[[127 136 134 139 121 131]
 [124 124 127 120 126 121]
 [125 143  98 119 125 126]]
=>
[[136 134 139 121 131 127]
 [124 127 120 126 121 124]
 [143  98 119 125 126 125]]

[[112 140 122 149 150]
 [112 141 119 150 151]
 [112 140 123 149 149]
 [114 137 127 145 142]
 [112 139 124 148 147]
 [113 139 125 147 146]]
=>
[[140 122 149 150 112]
 [141 119 150 151 112]
 [140 123 149 149 112]
 [137 127 145 142 114]
 [139 124 148 147 112]
 [139 125 147 146 113]]

[[130 132 105 147 128 108]
 [138 140 122 132 138 151]
 [123 119 121 135 117 132]
 [117 115 133 128 140 136]
 [140 136 141 114 108 122]
 [134 136 122 130 131 131]
 [127 126 132 126 110 122]]
=>
[[132 105 147 128 108 130]
 [140 122 132 138 151 138]
 [119 121 135 117 132 123]
 [115 133 128 140 136 117]
 [136 141 114 108 122 140]
 [136 122 130 131 131 134]
 [126 132 126 110 122 127]]

[[124 133 133 135 130 109 123 150 142 152 110]
 [110 113 118 116 108 121 117 119 121 122 127]
 [119 110 124 125 121 111 101 125 127 135 109]
 [121 124 128 131 122 130 125 129 125 124 133]]
=>
[[133 133 135 130 109 123 150 142 152 110 124]
 [113 118 116 108 121 117 119 121 122 127 110]
 [110 124 125 121 111 101 125 127 135 109 119]
 [124 128 131 122 130 125 129 125 124 133 121]]

[[122 117]
 [123 128]
 [126 106]
 [139 134]]
=>
[[117 122]
 [128 123]
 [106 126]
 [134 139]]

[[122 131 129 131 133 133]
 [131 125 131 126 129 126]
 [126 128 130 132 126 129]
 [122 128 131 129 127 122]
 [123 126 134 133 127 123]
 [126 131 134 125 126 125]
 [121 120 102 120 136 121]
 [122 125 131 134 134 129]
 [126 127 127 131 128 127]
 [125 129 128 132 127 128]
 [133 113 132 149 134 123]]
=>
[[131 129 131 133 133 122]
 [125 131 126 129 126 131]
 [128 130 132 126 129 126]
 [128 131 129 127 122 122]
 [126 134 133 127 123 123]
 [131 134 125 126 125 126]
 [120 102 120 136 121 121]
 [125 131 134 134 129 122]
 [127 127 131 128 127 126]
 [129 128 132 127 128 125]
 [113 132 149 134 123 133]]
---
[[102 128 141 119]
 [127 144 134 122]
 [107 113 130 124]
 [142 125 113 146]
 [123 140 134 125]
 [113 135 138 122]]
=>
[[142 125 113 146]
 [127 144 134 122]
 [123 140 134 125]
 [113 135 138 122]
 [107 113 130 124]
 [102 128 141 119]]

[[139 124 139 135 124 139]
 [134 130 140 136 126 144]
 [ 98 138 114 120 104 117]
 [153 123 129 128 134 121]
 [108 127 125 129 135 131]
 [132 126 142 139 144 154]
 [133 128 123 126 140 122]]
=>
[[153 123 129 128 134 121]
 [139 124 139 135 124 139]
 [134 130 140 136 126 144]
 [133 128 123 126 140 122]
 [132 126 142 139 144 154]
 [108 127 125 129 135 131]
 [ 98 138 114 120 104 117]]

[[130 139 133 135 132 140 141 132 153 134 139]
 [145 136 132 135 131 135 134 140 137 139 146]
 [139 136 135 131 153 134 139 133 139 142 130]]
=>
[[145 136 132 135 131 135 134 140 137 139 146]
 [139 136 135 131 153 134 139 133 139 142 130]
 [130 139 133 135 132 140 141 132 153 134 139]]

[[112 141 110 109 136 148 112 145 141 116 124]
 [109 108 136 110 127 112 127 115 134 124 130]
 [122 108 108 110 126 136 136 142 129 122 139]
 [116 118 145 132 123 114 138 131 146 149 147]
 [145 144 147 129 115 112 109 129 120 137 121]
 [129 112 123 123 132 123 119 144 113 139 122]
 [117 135 109 129 108 134 106 124 146 127 138]]
=>
[[145 144 147 129 115 112 109 129 120 137 121]
 [129 112 123 123 132 123 119 144 113 139 122]
 [122 108 108 110 126 136 136 142 129 122 139]
 [117 135 109 129 108 134 106 124 146 127 138]
 [116 118 145 132 123 114 138 131 146 149 147]
 [112 141 110 109 136 148 112 145 141 116 124]
 [109 108 136 110 127 112 127 115 134 124 130]]

[[119 143 129 149]
 [139 109 131 115]
 [117 152 119 140]
 [135 117 138 114]]
=>
[[139 109 131 115]
 [135 117 138 114]
 [119 143 129 149]
 [117 152 119 140]]

[[146 110 144 132 144 130 131 108 155]
 [152 121 108 100 118 116 109 126 113]
 [118 137 144 106 135 117 129 131 114]
 [121 139 114 134 107  99 137 137 111]
 [111 149 103 119 120 107 143 118 103]
 [113 107 130 144 120 125 152 136 134]]
=>
[[152 121 108 100 118 116 109 126 113]
 [146 110 144 132 144 130 131 108 155]
 [121 139 114 134 107  99 137 137 111]
 [118 137 144 106 135 117 129 131 114]
 [113 107 130 144 120 125 152 136 134]
 [111 149 103 119 120 107 143 118 103]]

[[134 131]
 [118 140]
 [155 118]
 [106 157]
 [154 149]]
=>
[[155 118]
 [154 149]
 [134 131]
 [118 140]
 [106 157]]
